In the data rows, zero lies at 4.5, halfway between 4 and 5.
Some points, one per row:
[5 6 4 4 5 4 1 6 5 4 2 2 6 6 6 2 4 4 3 6 6 2 4 4 5 3 7 5 3 7 5 4 7 4 0 3 5 4 5
 8 2 3 4 5 3 7 4 7 3 5 2 2 4]
[3 2 5 7 6 5 2 4 4 3 6 5 5 6 6 6 6 4 5 4 6 5 5 9 4 4 6 3 5 3 5 1 5 6 4 3 6 5 6
 4 2 7 6 4 4 5 2 3 3 6 6 3 4]
[9 3 1 3 7 0 3 2 8 6 3 6 4 5 4 4 4 5 6 4 3 7 8 6 5 7 6 6 5 3 4 4 3 3 5 3 1 6 3
 3 5 5 7 3 6 6 3 4 8 4 4 4 2]
[6 3 3 5 9 1 5 2 2 7 5 5 4 2 3 3 5 5 5 5 1 4 4 6 3 6 8 4 4 5 5 1 4 5 7 5 2 2 1
 4 4 4 6 5 3 5 7 4 7 8 7 6 5]
[2 5 6 3 4 7 5 3 4 3 2 6 3 5 2 6 2 5 7 4 5 4 5 4 2 6 1 2 7 4 4 3 3 4 7 4 2 7 6
 6 6 3 1 6 6 3 5 4 3 4 6 4 5]
[3 3 5 3 4 1 4 4 4 4 1 3 5 3 3 4 2 5 4 5 5 3 3 7 5 4 5 7 4 3 6 5 7 8 5 2 4 1 5
 5 3 5 5 2 6 4 3 5 4 4 6 5 5]
[7 3 4 4 4 4 5 4 2 5 4 5 7 1 5 6 7 5 5 7 8 3 2 9 5 5 7 4 3 5 4 4 5 4 5 5 5 4 3
 5 3 8 6 3 1 5 0 4 4 5 4 4 3]
[1 7 6 4 4 9 6 8 0 2 6 8 0 7 6 4 6 5 7 3 6 3 1 3 3 4 4 1 7 5 3 3 1 7 4 7 3 7 7
 9 6 6 0 6 4 0 9 6 2 6 6 4 8]
[1 6 6 3 6 9 3 4 3 4 4 4 3 7 4 6 3 4 6 2 4 4 6 1 7 5 2 4 9 5 6 4 4 2 5 2 7 6 5
 7 6 2 3 6 5 2 6 8 4 6 2 4 6]
[2 5 7 4 1 9 5 7 5 4 4 6 5 5 4 8 3 4 6 3 7 4 4 3 4 3 2 3 8 6 5 6 2 6 5 2 7 7 6
 6 6 5 2 3 5 1 7 4 5 8 7 4 7]
[7 2 5 8 5 3 4 6 5 3 3 4 5 3 6 9 6 3 3 9 7 3 4 7 7 2 8 5 4 8 7 5 9 2 2 0 5 6 4
 4 3 4 9 2 4 3 2 1 4 4 3 4 2]
[5 5 2 7 4 4 5 5 3 3 5 3 4 3 5 2 5 6 2 6 1 6 8 4 6 5 5 5 4 4 1 2 6 6 1 7 5 3 6
 5 5 5 7 3 3 8 8 2 1 3 2 4 3]
[4 4 4 5 5 4 4 4 4 6 3 3 4 4 3 2 4 2 3 5 4 5 4 4 5 4 4 6 5 3 5 4 3 6 0 5 3 4 4
 4 6 3 6 5 5 7 1 4 4 4 1 5 3]
[3 4 4 4 3 8 6 6 3 4 7 5 1 3 4 4 4 3 6 3 6 5 5 4 2 4 2 3 5 2 5 4 3 7 4 6 5 7 6
 6 2 7 2 7 4 3 4 4 2 6 6 5 5]
[5 6 5 5 2 8 2 4 5 3 4 5 5 6 5 6 5 2 4 6 7 4 3 7 4 2 4 4 4 8 3 3 6 5 1 5 5 3 5
 9 2 8 6 5 4 3 2 5 4 4 2 5 4]
[4 4 3 4 2 2 4 4 1 5 1 1 3 5 7 3 5 3 2 6 5 5 4 4 4 7 5 5 4 5 6 5 6 5 1 5 5 4 2
 3 3 5 6 5 3 5 6 3 2 4 3 3 7]
[9 4 8 4 4 0 2 3 9 6 1 4 7 5 3 2 7 3 6 6 6 7 3 7 6 4 8 6 3 5 5 5 9 5 0 2 7 2 1
 3 2 4 6 3 6 9 0 3 4 2 4 4 1]
[6 5 4 3 4 4 4 5 6 3 3 4 5 3 6 4 5 4 5 5 6 4 4 3 6 4 6 3 2 2 3 5 6 4 6 5 4 5 5
 2 3 4 5 4 2 5 3 6 3 4 3 6 5]
[9 1 5 6 2 0 2 5 4 4 4 5 9 5 2 2 7 3 3 5 5 6 3 8 8 3 6 4 1 4 3 3 8 2 6 3 6 1 6
 2 0 4 8 2 4 5 1 2 7 2 4 4 1]
[5 9 3 7 9 0 8 2 4 4 4 4 1 6 4 1 8 7 4 6 1 3 6 1 2 9 2 9 3 2 3 3 0 4 3 9 5 4 1
 3 9 3 2 8 3 8 8 4 4 4 4 4 7]
Then 10 other points, each followed by its number:
[2 5 1 4 5 3 8 3 5 5 5 6 2 7 3 5 2 6 3 1 0 5 6 1 5 5 4 4 7 2 4 5 5 6 6 9 3 4 5
 2 6 5 6 5 7 3 5 5 5 5 9 5 5] 0
[0 6 6 4 2 9 4 7 2 3 4 4 2 5 5 8 3 4 5 6 6 2 4 4 2 3 1 2 4 5 1 5 2 6 2 4 6 4 7
 4 6 6 5 6 3 5 7 6 3 4 3 5 9] 1
[3 5 5 4 5 7 4 4 3 5 7 4 8 5 2 6 4 4 9 4 7 6 5 4 4 1 4 2 5 6 5 4 4 4 3 3 5 6 5
 4 3 5 4 6 4 2 5 7 5 7 8 4 6] 2
[2 5 5 3 3 9 4 6 4 4 4 4 7 3 2 6 4 2 6 3 7 4 6 6 3 3 4 3 3 5 4 6 6 5 5 4 7 8 7
 6 2 4 2 3 4 5 4 3 6 4 3 3 5] 3
[5 6 3 3 3 4 5 3 4 4 5 5 4 5 5 5 4 6 5 4 3 4 5 2 5 5 2 5 5 5 3 4 4 4 3 3 3 5 6
 4 2 4 2 6 3 3 3 6 5 5 5 5 4] 4
[7 3 3 6 6 0 2 2 9 4 0 2 7 4 2 5 4 4 3 3 7 8 3 5 8 5 7 7 4 8 6 6 9 2 3 2 4 2 5
 2 2 3 8 2 5 7 1 4 6 2 3 6 1] 5
[0 8 2 5 4 8 7 6 4 5 7 6 1 3 6 5 5 6 3 5 1 3 6 1 3 4 7 4 6 6 1 3 4 5 6 9 3 7 5
 5 6 8 2 6 3 4 7 7 6 5 7 1 8] 6
[4 6 1 7 7 3 5 6 5 3 4 7 1 5 6 3 7 8 3 5 1 4 4 4 5 8 7 7 8 5 5 5 3 5 6 6 4 3 1
 2 5 6 5 3 4 4 5 4 7 5 6 5 9] 7
[5 5 4 6 3 5 6 7 1 6 3 4 3 4 3 3 3 2 7 2 4 4 5 5 3 5 3 6 6 4 5 4 3 5 7 5 1 6 4
 2 6 5 3 4 8 5 5 5 5 5 6 3 3] 8
[3 8 6 1 6 5 2 6 3 3 4 4 4 3 6 5 3 5 5 5 2 2 5 5 2 2 3 2 5 4 6 4 5 4 3 6 4 5 6
 7 4 6 0 6 7 4 7 9 5 6 4 3 7] 9
Which two of these numbered points are nearest to each point below, looking only along the 6 directions in which the first points spread most? Their numbers follow each, nearest first.
[4 3 7 3 2 9 4 7 5 3 5 5 7 3 3 7 5 1 5 4 7 4 4 6 5 2 3 0 6 6 4 4 6 3 5 4 5 4 6
 7 4 6 3 5 4 4 3 7 5 4 4 5 4] > 3 2
[4 4 4 6 7 1 7 5 3 5 4 4 3 4 4 5 6 6 5 7 4 3 6 3 5 3 9 5 5 0 3 2 3 6 7 8 1 5 4
 6 7 7 9 5 5 4 6 4 9 4 8 3 6] > 7 0
[3 7 3 5 7 4 7 2 4 4 6 8 3 5 3 3 5 6 5 3 1 5 4 3 4 8 3 5 5 2 2 3 1 5 6 7 2 5 6
 4 9 2 4 7 6 4 9 4 8 5 6 6 3] > 0 8
[9 1 8 5 5 0 2 3 6 6 5 3 9 6 5 4 7 2 5 9 8 2 4 8 5 4 7 4 1 8 7 4 9 5 4 3 6 4 5
 2 0 5 5 2 4 7 1 5 4 1 2 4 2] > 5 3
[6 4 3 5 3 0 4 0 6 6 5 2 9 3 6 5 7 3 3 7 7 7 4 6 7 4 8 5 5 6 4 5 8 1 5 5 7 3 6
 3 2 5 8 1 4 6 0 1 6 4 2 4 3] > 5 4
[3 6 5 5 5 7 7 1 4 5 5 5 5 6 4 4 4 4 6 2 3 4 3 6 2 4 4 6 6 3 4 6 5 7 8 6 2 8 5
 5 5 3 2 6 4 2 9 8 3 4 9 9 6] > 8 9
[1 6 4 4 1 9 5 7 4 3 3 4 2 4 5 7 4 4 4 4 6 2 4 3 4 3 2 3 5 7 5 3 3 3 4 5 7 6 5
 7 6 6 4 5 3 1 6 2 0 6 2 4 7] > 1 9
[3 4 7 4 6 6 4 8 5 6 7 5 4 4 4 5 3 6 6 1 3 4 3 4 3 3 1 4 4 4 3 4 5 5 9 6 3 6 4
 7 3 5 4 5 2 7 7 8 4 6 7 4 3] > 8 4
[4 1 8 2 1 8 4 5 4 3 8 4 8 5 4 8 3 1 5 5 9 4 2 5 5 1 6 1 4 5 5 5 6 6 3 3 5 6 6
 7 4 4 5 3 5 3 2 6 3 7 5 5 3] > 3 2
[1 7 4 2 2 9 4 8 2 5 5 6 4 4 3 7 3 5 3 3 3 3 6 4 3 1 1 2 5 1 3 4 5 5 4 6 3 6 5
 8 8 7 3 5 2 5 6 9 4 5 7 5 9] > 1 9
[1 6 2 5 5 6 5 6 1 3 4 5 1 4 5 6 5 4 3 6 1 2 8 3 3 4 3 3 6 5 1 3 1 5 6 6 5 3 6
 3 6 7 5 4 3 2 7 5 3 7 7 3 9] > 6 9
[6 1 5 4 4 2 6 3 6 7 3 7 9 4 3 4 4 3 7 2 4 5 2 6 6 6 6 5 4 5 5 4 7 5 7 4 3 7 2
 6 3 5 7 4 5 5 5 4 6 6 8 4 2] > 8 4
[6 5 2 5 6 2 6 3 6 4 4 6 3 7 5 4 3 9 4 3 0 3 6 2 4 6 4 7 7 4 3 6 1 4 6 8 2 4 5
 2 7 2 4 5 5 4 7 4 8 6 5 6 4] > 0 7
[2 5 6 4 4 6 6 6 3 4 6 5 6 5 5 6 3 5 6 4 6 3 4 3 7 3 4 3 6 5 5 4 5 6 4 4 4 5 6
 3 5 4 5 4 7 2 4 6 7 5 7 7 3] > 2 3
[5 7 6 4 4 3 5 5 5 3 3 3 2 5 6 4 3 3 3 7 4 4 6 0 5 4 5 5 5 7 6 4 3 4 2 6 4 4 3
 3 4 5 4 4 7 5 2 4 4 3 4 4 3] > 4 9
[7 1 6 5 5 2 4 3 9 7 2 3 9 4 3 6 3 1 5 4 9 6 3 6 7 5 5 7 4 5 6 4 7 5 2 0 4 5 6
 2 2 2 6 3 8 4 1 3 7 5 1 7 0] > 5 3
[1 6 1 6 7 5 5 4 4 3 4 8 4 7 4 5 2 6 6 3 2 8 6 3 4 7 0 4 8 8 4 2 3 6 6 5 4 3 7
 5 4 1 5 5 5 1 6 2 7 6 5 5 4] > 0 8
[6 3 6 6 6 3 5 6 5 5 5 5 8 5 4 5 7 5 7 2 6 6 4 7 7 7 7 6 6 2 3 4 6 4 8 5 6 6 3
 2 3 5 6 2 6 4 4 7 6 4 5 6 4] > 8 4
[2 6 5 2 3 9 4 5 5 5 4 5 0 7 4 4 2 3 4 1 4 6 5 2 3 3 2 5 4 6 4 6 5 4 5 3 2 4 5
 4 6 5 1 7 5 3 7 7 4 4 5 6 6] > 9 4
[0 7 6 4 2 9 3 4 4 4 5 3 2 7 6 5 2 4 3 3 4 1 6 1 4 5 0 3 6 3 4 5 4 6 4 4 5 8 6
 8 5 5 0 7 1 4 5 7 3 6 6 4 8] > 1 9
[1 6 8 0 4 9 4 7 1 2 5 4 2 3 4 5 2 2 4 5 5 3 5 0 4 1 1 3 5 3 7 6 4 7 7 5 4 6 6
 7 2 8 0 6 4 2 9 7 5 6 6 3 6] > 1 9
[7 5 6 6 6 0 4 4 4 5 5 5 6 5 1 2 9 5 2 6 2 4 7 7 5 7 6 8 1 4 4 3 5 3 3 8 3 1 2
 2 6 4 5 4 5 8 7 1 6 3 4 4 3] > 7 4
[3 7 5 2 4 4 4 4 4 4 2 2 5 4 7 2 9 8 2 6 4 4 5 4 4 5 6 5 2 2 6 3 4 4 5 7 5 0 6
 7 5 6 6 2 5 4 3 1 4 3 1 6 5] > 4 7
[0 7 4 3 4 7 5 6 2 3 3 5 2 6 6 5 2 8 5 4 3 3 5 2 2 6 2 2 7 3 5 4 1 5 3 5 4 4 6
 3 5 5 2 5 6 3 7 7 6 6 4 3 9] > 9 6
[4 2 7 2 0 6 1 4 5 7 4 2 6 4 5 6 3 3 6 6 9 5 3 6 5 2 6 4 4 5 3 7 8 3 4 1 9 6 3
 7 3 6 8 3 2 3 3 6 2 5 2 4 3] > 3 2
[0 9 4 4 4 9 5 3 4 3 6 4 0 5 3 5 7 7 4 5 4 3 4 3 4 4 1 3 6 5 5 3 2 4 5 6 4 7 3
 7 8 3 3 5 3 3 8 4 4 5 5 4 9] > 6 9
[2 4 4 3 6 4 5 5 5 6 5 7 5 3 4 6 3 6 7 5 2 8 5 2 6 3 6 5 6 7 4 4 3 5 5 6 2 3 4
 3 5 4 4 1 5 3 4 5 5 5 5 5 5] > 8 4
[5 3 7 3 2 6 3 5 3 4 4 4 3 2 4 7 6 2 2 8 9 5 3 9 5 3 5 3 4 5 3 3 7 4 4 1 5 3 8
 7 4 7 5 2 3 5 3 4 2 6 3 4 6] > 3 2
[3 4 3 5 4 2 5 5 6 5 4 3 6 4 5 6 7 4 5 8 6 4 3 5 4 3 3 6 1 6 5 5 5 4 2 5 6 2 5
 6 4 4 7 5 2 7 4 4 5 3 2 3 4] > 4 3
[2 9 2 1 3 9 3 6 2 5 5 6 1 6 7 4 6 4 3 4 3 2 6 2 4 3 1 2 6 6 5 4 1 4 4 5 1 2 5
 5 5 4 4 8 3 3 7 7 3 5 5 1 8] > 1 9
[4 4 4 5 6 7 6 4 3 6 4 7 1 5 4 7 4 6 5 2 1 6 3 1 4 6 2 3 4 4 6 5 0 7 7 5 4 5 2
 4 7 4 4 4 4 5 5 6 5 4 8 5 5] > 0 8
[4 5 4 6 3 7 4 5 4 4 4 5 4 3 5 3 6 5 3 5 5 5 3 4 5 5 4 5 3 4 4 5 3 4 4 6 4 5 3
 5 5 5 7 3 2 5 4 5 6 7 5 5 4] > 4 8
[6 5 6 3 7 6 6 5 6 7 5 6 9 7 2 6 2 4 7 4 5 4 4 7 4 4 1 4 6 1 7 6 5 6 6 1 4 7 4
 5 5 4 4 4 5 6 4 5 6 6 7 9 3] > 8 2
